One turning vector, and how many steps it has turned
The counts run from 0 to 283.
[131 164 155  90 145 157 128  95 155 135 150 146 152 145 121 122 151 138
 127  92 153 117 131 138 113 187 126 120 184 134 133 117 116 180 129 142
 160 100  92 144 108 141 189 154 116  93 147 165 103 119 113 169 135 160
 167] : 221
[106 167 144 146 128 116 140 119 176 136 152 130 132 119 132  70 159 142
 156 120 140 103 121 134 100 151 126 135 144 103 126  85  85 182 127 161
 149 116 161 119 127 118 152 177 168 105 106 190 122 112  87 160 114 143
 160] : 158
[ 98 164 128 143 143 120 117 122 165 144 167 137 162 113 139 104 129 150
 180 107 167 111 128 158  98 151 117 130 155 119 147 119 113 174 177 176
 152 124 129 130 112 109 170 161 118 101  91 169 110 115 101 158 122 169
 172] : 126
[ 96 149 147 126 123 131 157 103 179 135 125 130 157 121 132 105 144 134
 158 116 161  65 124 167  98 164 119 152 129 132 144 110 110 171 171 155
 151 105 123 114 124 150 132 142 153  65  99 170 105  99 117 183 131 130
 153] : 251
[122 163 155 105 155 153 122 102 166 124 149 151 174 137 120 114 161 144
 146  85 149 136 110 126 112 164 123 127 170 127 141 111  89 164 124 143
 157 105 120 153 116 129 180 164 135 119 147 176 145 125  84 163 146 162
 175] : 133
[109 174 144 137 114 129 115  91 153 143 149 135 157 109 145  90 146 130
 146 129 140 127 103 154  99 162 121 132 163 140 141 116 119 187 118 163
 124 137 131 157  94 149 177 172 138 120 118 184 118 122  85 180 113 139
 169] : 60
[101 147 135 114 122 125 135  84 136 138 152 162 162 133 122 113 131 137
 147  86 168  82 119 138 108 177 115 130 157 125 134 123 110 161 162 164
 140  93 123 137 119 126 165 141 124  98 124 205 109  76 127 182 115 150
 166] : 52
[111 138 146 133 115 122 150  86 158 127 129 129 160 131 112 118 115 125
 141  92 171  83 138 169  98 166 113 128 163 123 134 116 123 165 188 150
 139 125 114 124  94 180 158 143 132  76 104 143  90 111 130 179 125 155
 173] : 18
[ 93 149 145 128 149 108 125 127 156 147 176 128 143 130 131 108 144 136
 161 111 171 123 139 134 112 148 126 139 179 125 128  93  80 166 151 144
 152 126 117 130 130 101 179 182 152  91 118 182 133 108  85 147 129 167
 174] : 213
[120 153 145 138 139 113 148 111 166 123 157 128 140 138 108 108 141 128
 127  89 158 107 154 128 106 156 126 117 178 105 121  60  85 163 135 126
 158 124 122 111 129 153 164 179 166  75 136 158 118  99 104 144 130 139
 180] : 267
[107 159 142 141 143 106 119 130 171 136 155 132 143 129 135 108 128 146
 164 125 175 127 144 158 110 152 118 138 185 124 134 107 105 174 165 153
 153 132 112 125 111 117 180 176 130  84 110 159 111 143  82 140 133 177
 177] : 36
[110 136 151 128 140 134 158  98 175 126 154 150 120 148 115 106 165 135
 138  92 159  99 125 129 108 183 129 131 169 106 110 109  89 169 132 150
 158  88 132 125 141 117 175 158 156 105 132 186 110 110 107 171 115 170
 162] : 233
[107 163 151 107 155 121 135 128 161 130 159 143 171 139 125 109 156 145
 145  90 147 122 123 118 122 150 118 131 165 115 122  86  68 157 142 143
 164 107 119 128 133 113 166 172 148 104 133 186 150 107  94 152 150 165
 186] : 211
[101 149 162  97 153 131 155 126 162 133 152 123 172 147 128 128 153 136
 141  86 154 101 133 129 118 156 126 133 153 123 107  96  81 161 172 137
 173 105  96 121 123 126 155 162 141  90 121 164 132 116 124 169 162 174
 184] : 121
[ 93 158 151 129 112  99 138 106 148 136 141 117 192 117 124 102 129 127
 152 103 151 103 106 147 100 131 113 137 141 123 131 111  81 158 172 160
 131 141 145 142  93 157 146 172 144 117 104 175 146 115 107 176 148 162
 183] : 28
[105 157 137 173 136 106 131 114 173 130 150 123 149 114 136 106 127 131
 162 113 163 117 141 163  99 150 117 137 169 116 135  74 113 171 167 150
 141 148 126 117 122 156 167 163 156  76  97 151 101 114  93 155 117 138
 187] : 270
[116 152 154 112 132 131 156 108 168 134 156 128 130 135 114  85 169 135
 138 105 136  97 126 115 105 158 139 121 156 101 113  94  66 178 112 143
 160 102 151 121 121 132 154 183 169 111 136 181 126 112 106 166 123 154
 148] : 156
[102 158 161  89 143 127 148 123 157 132 137 119 195 139 133 125 148 132
 130  92 147 102 122 133 121 157 118 139 147 128 111 103  85 161 170 144
 166 111  96 124 115 143 146 157 137  91 117 169 135 111 123 180 166 163
 187] : 120
[100 171 136 129 121 114 145 121 165 157 161 100 137 114 141  82 150 137
 153 139 140  83 137 149 100 149 136 127 144 121 134  84  96 191 136 152
 152 130 134 116 108 137 142 179 163  83 100 167 107  95 107 170 118 130
 150] : 248
[103 142 139 159 131 107 143 108 163 139 178 113 143 120 107 110 135 123
 159  94 164 102 141 140  91 138 134 117 165 101 124  89  80 169 158 144
 141 147 149 125 115 149 159 189 164 106 105 152 122 104 113 159 115 164
 174] : 103
[103 144 154 109 132 126 152  90 146 133 143 145 143 149 134 117 151 128
 123  99 161  89 129 143 122 191 123 141 169 136 110 109 111 168 143 139
 145 100  91 130 134 132 170 145 143  79 132 192  98  92 124 184 128 149
 171] : 142
[117 157 143 106  96 124 144  88 157 126 107 150 143 133 118  80 130 137
 138 116 159  74 131 156 108 176 105 144 161 123 146 110 109 173 147 151
 141  94 125 123 107 153 152 152 135  58 133 185  97 109 102 163 129 130
 150] : 163
[114 162 160  83 143 151 128 103 158 137 133 136 195 135 132 135 150 137
 139  96 152 115 116 145 115 164 120 136 161 145 142 127 105 170 155 146
 161 109  93 151  98 149 165 153 120 100 131 159 134 124 115 183 162 161
 178] : 42
[101 137 148 144 115 104 149  93 160 116 116 149 171 133 119 108 118 130
 149  88 173  93 119 161 106 162  97 145 155 114 127 109 103 144 186 157
 128 117 134 128 115 159 158 148 139  86 112 176 114 116 111 168 136 161
 188] : 107
[128 155 141 144 136 150 129 102 201 135 150 133 142 109 111 105 154 138
 174 107 162 114 132 157  82 144 130 123 165 115 169 104  99 178 138 145
 151 128 152 140 103 154 161 176 156  96 117 135 130 137  78 150 120 144
 152] : 258
[116 166 135 170 139 105 132 118 169 125 155 124 145 121 126 102 133 135
 149 105 153 115 148 150 103 149 118 125 170 109 129  59 107 171 152 149
 147 146 125 111 124 151 167 169 157  78 102 153 106 106  95 146 119 134
 188] : 269
[ 98 173 134 127 154 129 119 127 156 155 193 119 164 116 140 113 160 142
 160 104 142 120 119 129 103 144 135 121 147 119 130  95  95 182 138 160
 164 130 125 136 113 113 166 179 138 121 103 171 136  95 105 171 125 154
 177] : 47
[124 162 160  90  95 137 145  77 152 132 110 139 154 132 123  89 151 124
 122 118 144  97 111 149 104 175 121 141 162 135 140 125 103 180 122 148
 136 106 124 145  88 172 160 158 139  93 145 185 112 120 102 182 137 141
 151] : 241
[103 166 155 129 111 130 128  85 151 139 137 129 167 114 147  99 156 121
 140 129 144 123  98 162 102 163 121 145 153 149 136 120 112 183 129 158
 122 140 127 161  99 160 170 166 146 117 116 189 125 120  90 190 121 140
 170] : 61
[ 98 151 132 156 114  93 135 100 147 135 150 129 164 116 115  96 117 127
 153  94 160  91 123 151  96 143 111 124 150 101 128  93  97 158 177 163
 130 139 152 123 106 154 152 166 144  99  93 173 116 100 111 166 119 152
 182] : 105
[102 158 154 155 136  99 137 121 169 136 155 101 162 117 138 110 141 122
 147 114 150 125 131 146 103 135 124 133 164 121 115  78  91 172 155 141
 138 158 123 125 108 157 159 187 165 103 101 151 131 124  95 164 137 161
 191] : 192
[137 166 161 110 138 155 143 104 195 113 112 146 142 134 119 103 161 142
 141 109 154 109 132 154 112 175 119 142 167 125 147  95 104 178 130 133
 166 100 115 122 119 155 163 153 149  67 140 153 115 143  83 149 149 139
 160] : 166
[125 144 161 120 118 137 145  77 168 114 110 147 179 135 103 123 137 124
 137  79 165 111 116 154  98 161 108 136 169 126 146 114  99 153 153 137
 135 122 128 149 101 189 164 157 147  94 141 155 136 133  99 169 150 152
 178] : 186
